Here is a table of points, one per row:
[-22 -71 -29 -42 -13 -17 -51 -85 61 -32 75 13 23 -42 -29 5 41 -37 103
 -16 45 0 3 78 20 25 50 -23 -46 0 37 37]
[33 20 24 -11 -21 -15 -23 -7 0 -17 -20 -11 11 26 49 32 -55 -5 -34
 -10 -37 -40 -23 -27 -10 3 -7 4 23 21 8 -32]
[-13 -4 -10 17 24 -8 -2 -10 -26 6 12 -16 -40 1 -17 -13 -33 -7 -1
 15 -15 -18 -45 40 21 17 -23 -8 3 9 -14 -10]
[18 33 10 -23 -20 -14 30 16 13 -2 0 4 14 8 -13 54 13 -4 -10
 2 -9 1 8 8 21 18 -39 8 -13 41 -22 14]
[19 -87 3 26 -19 -51 -1 -50 73 21 33 2 42 -26 3 19 -61 0 -14
 -18 -16 13 -65 37 -5 2 19 -3 -7 21 85 -22]
[13 -15 44 -4 20 31 52 51 40 18 -19 15 57 -44 20 45 127 56 21
 59 -28 48 57 -4 -46 27 -8 -47 -72 33 -23 6]
[60 117 63 -6 7 89 89 82 -70 -21 -94 2 -1 57 64
 -6 113 64 -51 21 30 19 81 -105 -92 -29 -11 14 1 30
 -23 15]
[-36 53 -42 -14 62 45 24 25 -73 15 -77 35 -33 -22 9 -4 71 46 -32
 -8 21 47 78 -80 -17 7 17 -2 18 -51 -30 31]
[-10 5 -45 -14 21 0 -1 5 -38 16 -25 11 -27 -26 -25 31 34 17 13
 17 36 31 67 -20 3 5 -19 -10 -14 -7 -46 42]
[-22 15 13 12 39 -5 -6 4 -18 11 -9 7 -48 12 -5 -3 -19 -19 -21
 11 -1 -29 -30 25 16 10 -10 -1 -9 9 -11 9]
[24 -55 6 -17 1 -26 20 -10 67 20 40 1 51 -6 -17 42 19 9 35
 8 -24 11 5 34 12 2 -4 -24 -35 38 38 -3]
[18 20 22 -4 -34 20 -32 37 37 -56 35 -12 60 35 31 -45 -17 -7 -13
 -46 -34 -20 -24 -97 -14 -42 89 27 56 -73 77 -46]
[11 -6 10 13 -12 -25 -4 -10 -16 45 8 3 -53 -14 -16 -25 -52 -5 -13
 40 -1 -10 -15 28 10 8 -25 7 13 5 -3 -8]
[45 54 21 -25 -38 -13 13 25 28 -21 -10 -9 51 41 22 38 -64 -12 -51
 -33 -33 -10 -7 2 3 7 -17 1 21 32 12 0]
[3 -21 24 -25 14 18 31 47 -28 2 3 40 25 -41 8 36 127 27 51
 15 3 82 50 3 5 38 -11 -36 -96 23 -38 -3]
[-29 -12 -11 -24 50 39 -30 2 11 -28 -9 29 5 1 2 -57 14 -3 -8
 -17 7 3 12 -59 -31 -20 69 20 21 -38 27 -17]
[26 71 23 -4 -28 -5 28 42 3 -8 -28 4 -8 -5 -26 59 25 5 4
 26 -9 43 28 -5 -23 24 -48 15 4 30 -25 28]
[12 11 2 -13 -40 -5 7 24 15 4 -23 -28 -14 14 33 10 -53 22 -17
 9 -26 -27 -5 -12 -21 -11 1 16 27 16 -8 -2]
[23 18 -5 -36 -20 27 23 13 12 -4 14 14 20 -17 -11 49 101 -11 10
 -1 -17 48 26 41 7 25 -43 -5 -54 44 -59 35]
[-28 -5 22 12 15 0 -16 -15 -34 16 -26 -27 -61 18 -3 -25 -85 -15 -6
 19 12 -52 -87 48 53 4 -26 25 27 -8 -34 -2]
[-59 -9 -97 -3 56 1 -36 -53 17 -3 4 17 -10 -31 -64 9 18 -22 57
 -1 9 -8 56 -5 18 0 0 -9 -13 -67 -16 28]
[0 -23 22 14 -20 -22 0 16 -57 3 -7 -22 -82 -9 22 -46 -61 -11 -3
 58 -13 16 -36 49 20 -24 -55 -2 19 -7 -37 -4]
[-38 -104 -35 24 -40 -26 -32 -34 114 3 58 -20 17 -14 -16
 -29 -21 14 62 42 -5 -27 5 28 -45 -15 13 -27 -20 -83
 58 23]
[-39 3 -6 6 -3 1 -22 8 -26 0 7 13 -34 -8 -12 -16 -32 -27 -13
 13 16 25 -39 40 32 -5 16 -47 32 -8 -8 19]
[19 -68 -8 -14 -27 -23 -1 -13 59 -10 46 -7 15 0 -26 -4 -9 7 22
 -12 -12 -5 -14 30 -10 1 10 -1 -13 8 60 -4]
[-25 14 -33 -60 55 -5 -32 -32 -12 9 26 28 22 -20 -27 75 77 19 48
 -30 -3 20 36 50 20 38 26 -37 -51 21 -15 45]
[15 67 31 -2 -11 51 41 14 0 -47 -23 35 40 18 11 -2 70 1 -32
 -38 2 18 37 -50 -26 -3 13 2 21 9 10 -21]
[9 45 -41 5 41 24 -5 -33 -44 17 -37 5 23 13 -12 -10 -1 -17 -37
 -60 7 27 38 -60 17 -1 -10 40 16 -5 -12 -19]
[19 -123 -31 51 -61 -86 -9 -19 64 51 15 -78 -56 15 67
 -70 -127 62 -6 44 -14 -71 -79 -10 -78 -53 5 -25 84 -38
 50 -12]
[-3 30 -14 0 2 36 -52 -25 6 -57 36 -12 114 21 -17 -37 -3 -56 1
 -90 17 -1 5 -76 -6 -1 118 59 56 -26 68 -82]
[18 28 22 -14 26 29 13 18 15 -8 4 10 10 17 -6 -20 9 13 31
 -19 4 -34 -11 28 6 2 20 33 -18 5 10 -14]
[5 54 -28 34 22 4 9 -2 -54 33 -43 0 -4 -29 -33 21 9 8 -32
 -13 23 33 54 -34 14 4 -34 10 0 -6 -39 2]
[-19 -4 1 4 16 16 -12 2 -16 -3 18 -8 -51 23 19 -45 -45 -18 -11
 12 17 -40 -57 -3 9 -21 18 32 4 11 -5 -19]
[-51 -73 -50 -45 -3 -32 -15 -56 -6 18 3 12 -31 -37 -9 -5 95 -32 39
 26 54 62 110 31 -5 -31 -27 -16 -81 -4 -21 50]
[-24 25 -64 44 -11 -1 -22 -45 -19 28 -4 3 50 -25 -33 40 21 -32 14
 -28 22 52 43 -16 35 -1 -43 5 -33 -11 -17 1]
[-21 -59 -27 72 34 -36 32 1 -56 87 22 5 -69 -29 33 -36 -30 2 -24
 14 -3 -22 -24 -2 23 11 -15 -6 -6 -30 -38 -26]
[9 54 11 -22 41 46 46 64 -38 27 -47 21 3 -2 -2 36 65 51 -20
 8 38 16 54 -30 -46 13 -41 -1 -13 18 -44 11]
[-9 -51 -14 19 -8 -18 19 -27 7 40 49 -5 0 -56 -25 24 -6 -8 8
 -4 -13 0 -9 37 31 34 -1 -20 -20 17 33 -6]
[-24 -4 -18 -3 -6 -8 -27 16 2 -29 28 -22 30 -10 -39 -35 16 -42 7
 -28 9 17 16 -29 27 14 16 21 3 -48 16 -52]
[50 66 15 -27 -25 -28 9 33 10 2 -14 1 56 23 8 75 -34 14 -15
 -12 -25 4 4 4 -17 10 -67 19 16 30 -22 10]
[-2 -50 35 36 5 3 -8 13 -11 38 5 -12 -69 18 40
 -63 -112 -20 1 14 -19 -62 -50 8 8 -21 14 -22 10 2
 6 -18]
[-53 -30 -62 -46 59 -28 -46 -91 -7 -28 39 23 38 -38 -34 13 64 -34 85
 -42 24 2 22 60 57 36 32 -15 -53 2 -13 47]
[-6 -11 -1 23 -15 -20 13 -27 -39 39 29 0 -31 -16 -14 -3 -38 -12 -8
 36 -8 -10 -16 30 6 4 -11 9 -11 2 -7 -11]
There is one direction along which these points spread out most. Take the direction at right angles to it along which they spread out most. Then take the direction at right angles to both along which they spread out most. Go by this last direction. How far along it is each point below, from 0 to 99? The average is 50, and the first point in the table lies past the average. One standard deviation of the points above along it is 16.
[-25 -25 6 64 -53 -45 -13 -6 9 -8 2 -14 -60 7 19 -49 -88 -41 -13
 22 19 -1 -76 38 54 -21 10 -27 42 -18 -7 -11] 38
[-22 -45 75 16 -42 41 -48 18 34 -100 47 -26 -37 39 3
 -97 -60 -24 7 38 4 -25 -120 14 6 -46 48 31 31 -43
 13 -43] 63
[-27 -12 -17 15 6 -16 -28 -14 -23 -18 7 21 -45 21 -6 -22 -27 -13 8
 -16 9 -6 -6 30 35 6 6 -47 39 -10 8 4] 46
[103 127 88 47 -5 30 99 65 -77 21 -127 17 9 85 61
 70 -10 40 -113 24 25 13 39 -92 -125 -56 -92 13 35 79
 -41 45] 32
[-22 20 55 5 5 54 1 35 -17 4 -10 0 -48 27 1 -15 -24 2 1
 65 -17 -26 -78 50 28 -3 5 -2 26 -9 -47 19] 33
[15 -36 14 -26 -33 -34 -14 -9 58 -25 35 -11 16 -10 -19 -2 27 6 18
 -3 12 6 -6 35 -18 10 1 9 -30 26 20 31] 55
[5 -37 -1 -15 12 -5 -32 -14 27 -18 20 -26 34 17 33 -61 -29 22 -16
 -55 -40 -61 -11 -74 7 -6 67 3 38 -33 53 -43] 79
[53 44 27 3 -40 -21 25 23 7 -5 -40 -9 24 21 23 64 -63 0 -54
 -20 -43 -7 -5 1 0 7 -35 2 21 23 7 -4] 48
[5 30 1 -20 16 34 -6 -10 13 -44 10 -17 49 0 -24 -1 20 23 21
 -36 1 -47 2 -18 7 -2 43 38 1 14 28 -20] 73
